Turns, then the turns between two rows, first turn first; the first pair answered:
Q_680 (before => after):
[-12   0   3  -4   0  11  15  -6  22  -6  -8   2  19 -24   1 -15   2   7
  18   4   8  -3  18 -31   3 -12   3   1 -12   0 -21  -1  15   1 -14  16
 -12  -5   6 -16  27  -2   9] => [-12  -3   3  -8   3   8  14 -10  19  -1  -7   3  17 -25  -3 -14   5   1
  19   5   6  -6  19 -31   6 -14   2   1 -16   8 -20  -3  15  -2 -12  17
  -6  -4   4 -13  32   1  11]
[ 22   8  20  14  -6  19  -6   0  -4 -17 -11  -5  -5   7 -20  17  -3   1
  10 -28  -7  18  20 -15  10  15 -12  -6  -5  28  13  16   8  -8   0   9
 -17   2  11   1   0   9   0] => [ 23   3  18  11   0  15 -11  -4 -14 -15  -9  -4  -5   2 -22  18   0  -5
   9 -28  -9  13  19 -18  12  13 -14  -7  -6  33  11  14   7  -7   5   8
  -9   1  12   3   1  11   1]
[-11 -22  -4  11  -5  -1 -15  11   8   5   1  -1  -1 -22   0   6 -12  11
   1   3   3  -1 -19 -11   7 -34  22   4  -9  14 -25   2  25  -5   2  -8
 -30 -14   2   8  22  18  11] => [ -8 -12   1  -3   3  -1 -13   0  -6   8  -1 -12   8 -29  -8  -5  14  -2
 -10  12  -3  -7 -18  -9  14 -36  -3   4 -13  17  -1 -21  13 -12  16  -5
  -5 -15 -10  13  27  18  16]
Q_188 (before => after):
[ -4 -13   1 -18  -4   5  17 -16 -11  -3 -33 -24  20 -16   8 -10  10  14
 -28  34   5  -1 -30   8 -16 -12 -17   2   2  -5  28  -4 -19 -30   6   7
  14 -12  -9  -2  -6   6   1] => [ 16 -10   3 -28   4  -7  18 -17 -26   5 -25  -6  -1  17   2   3   6   1
 -11  11   8  12  -7   2 -17  24 -19   3  24 -13  25  12 -29  -9   8  12
  22   2  -1  -1 -37 -17  -8]
[ 11   6  11  -6  -2  13  -1 -24  -4  -8 -14 -30  31  -4   2 -14  33   7
 -22  17 -10  -3 -26   2  16  16 -14   2  17   2  51 -19 -11  -9  -2   9
   6   3 -16  -3  -8  -3 -18] => [ 27   3  10 -13   8   5  -6 -27 -14  -5  -9 -23  21   7  -9   1  32  -9
 -11  -4 -13  10 -13  -8  18  31 -14   2  23   7  45  -5 -16  -5   2   7
  15   7  -6   2 -19  -6 -22]
[-31   2  -7  -1   3  18  25  -8   6  11  -3  16  -3  13  50 -38 -16  20
 -22  17  10  -3  11  12 -33   2  -8  -4  10 -28  15 -28   9  -2   1  -2
 -40  17  -1   5 -24 -26   6] => [  9 -17 -17 -12  24  13  -6 -16 -24  18   6  26 -17   7  18  15 -22 -27
  12 -31 -10  26  27 -27 -14  16 -15  -3   1  12   0   4  10 -15  25   4
 -20  22  33  25 -26 -17   5]
Q_787 (before => after):
[-12  -7   6 -18  -4  -8  -6   7  -1   7  15  -6  13 -23 -10  -1  27 -17
  -8   5  -4 -19   1 -14   2  -3 -16   4  -7  13   6  -5  -6 -14 -10  14
  21 -26   0   7   4   8   7] => [ -4  -1  11 -17  -8   2  -4  -1   1   3  11 -11  11 -19 -11   5  24 -20
  -3  -7  -7  -8   4 -17  -3   8 -20   1  -6  12   8   0  -8 -22  -7  16
  17 -21   6   8   1   2   4]
[  0   1  12  -2 -14  14  -2   0   2  -3  -7  -2   9  -7 -10   7   2  -3
  -4 -11   0  -1  11  -8   7  14   1   8 -15   8  -6   6  -4  -4  -4   8
 -17   9  12  -5  18 -18 -11] => [-12  -4   6   1 -15   8  -3   3   5  -4  -6   0  13 -10  -6  -1  -3   3
  -9  -2   6 -11   5  -5   6   5   8   9 -15   6 -13   3   2  -3  -9   6
 -21   5   6  -9  20 -14 -11]
[-16 -20  -3 -32   6 -15   7   3  -5  15  10  -2   7   9   5 -15  12  24
 -26  21  -3 -14  14  -1  10   3  -9  20  16  -6  10 -19  -6  17   2 -16
  -7   4  -3   0 -21   2   1] => [ -3 -12   3 -36   5  -5   7  -4 -14  16   6  -8   2  16  -3  -6  14  10
 -18   6 -11  -3  23  -6  12  19 -19  17  14  -4  14 -10 -11  12   6 -13
   3   7   2   4 -26  -9  -5]
Q_902 (before => after):
[ 19  11 -13   2   1 -16  -3 -30 -22  -4   1   3  -1  -5 -21  -6  21 -12
 -15  11  -9 -10  15  -4 -21   2   6   0  -3  -8  14 -22   2  -1  -4 -21
  36   9 -24 -20  -9  13   6] => [  7  -7 -26  14   1 -28  -8 -15  -6  -5   9  19  -5  -6  -9  -3  -3  -3
 -10  16   2 -16  10  -5 -22 -11  34   5  -5  -7 -18  -5  19   9 -15 -26
  12   6 -16 -29  -6  26   8]
[  8  22  11 -10   2 -12  -6  -9   9  -1  12 -29  -1  -8   1  11  -7   5
   3 -14  -1  15  -5   6  -8   0   6  -6   0   8 -22 -20  24   4  14  33
 -15  -2  -5  -3  -6  14   9] => [ 10  25  16 -10   1 -11  -5 -12   7  -4  13 -30  -2  -7   3  13  -5   5
   2 -14  -2  15  -8   4  -8   0   7  -7   1   8 -21 -21  22   3  16  33
 -13  -1  -2  -2  -9  11   9]
[ 15 -10 -10  40 -15  -1 -32   3  16  -7  10 -30   4  -2   4  27  -8  34
 -13  -5 -12   6 -24  20 -27  -9  -1   1   6   3 -21   3   3 -16  -9   3
   4   1  10 -19   4 -16   1] => [ 22  -1  -4  31 -13   4 -26  -7  10  -6   6 -40   5   2  -1  25   4  27
 -16 -10 -21  10 -16  23 -27   2 -16  -6   6  -2  -6  -4  -7 -20  -6   7
  15   1   8 -16   0 -27  -3]

Each pair is two turns apart.
[-20 -17  18 -29   9 -50  10   1 -11 -18  26  -1  25  24  -1  16  42  -2
   0  19  -5 -12  12   4  -4 -28 -11   5  17  30 -11 -31  21   2  30  28
 -24  -1 -14  -8  17   7  29] => [-24  -6  26 -22   0 -31  16  -7  -5 -24  13 -20  33  16  -3  12  51  -1
  -5  18 -11  -7   3   4  -8 -26 -24  -2   8  30   2 -36  16 -11  31  31
 -23  -3 -15  -9  23   3  25] => Q_787, Q_188
[-24  12   8  37 -41  31  -2   0  11 -11 -25 -15   5   6   7 -22 -12  33
   1  22 -12   5 -25  26 -14  18   5   1 -11 -21 -14 -16  18  -1 -38  -7
  -7   1  -3  -9 -16  -2  -7] => [ 18 -12 -10   4  -2 -14 -26   1 -38  14   1  21 -22  23 -17  10  -3 -14
  28  -5  -9   9   7   4   8  38   0  17  13   1 -25  -5  11  27 -20  -6
  33  15  10  10 -41  -4  -5] => Q_787, Q_188
[ -1   2  -8  -8  -5 -24   6  22   0   4  16  33 -11  37   7 -20  -7   8
   7  -2  15 -11  28  10  -6  24  23   4  21 -16  -3   3 -23  29 -16  -2
   0  25  -6  -8 -37 -16   0] => [  9  -5 -13 -23  10 -35  -6  14 -20  10  18  31  -5  21  -7 -22  14  -9
   3   9   7 -19  29   4   4   7   5   9  16   0  10 -16 -29  23   0  -2
  28  23 -16  -2 -28  -8   6] => Q_680, Q_680
[ 13  -9  14   8  -1  16   6   9  17   6   8   3  -2  17 -19  28 -13  -6
  16 -35   3  24   1  -8  -5  13   6 -19  -5  10  -2  21   3   2  -2   3
  -8  12  16  21  -2  -5 -23] => [-17 -18   3   6   4   1   7  21  18   9  11   0  16 -10  -5  -5  -1   8
 -12  15  10 -10 -24  11  -2 -41  11 -10 -16  10  -1 -15  13  -1  -9   0
  -7   0 -11  14  25  18  -3] => Q_188, Q_787
[ 16  11   4   6  -6   8   4   4  13  -2  -2  -3  -5   5  15  -1  -8  -2
  10  -2  -3  12  -8  -6  -1   8   9  -9  12  -8 -13   8   1   0 -10  -8
 -18   0  12  -1  -7  -1   1] => [ 20  16   7   2   0  15   1  -7   6  -3  -7 -14   2  -6   5   1  10 -14
   4   0 -11  15  -6 -10   3   6 -10 -12   4  -2   1  -1  -9 -16   1  -5
  -4  -2  10   5   1   0   3] => Q_188, Q_902
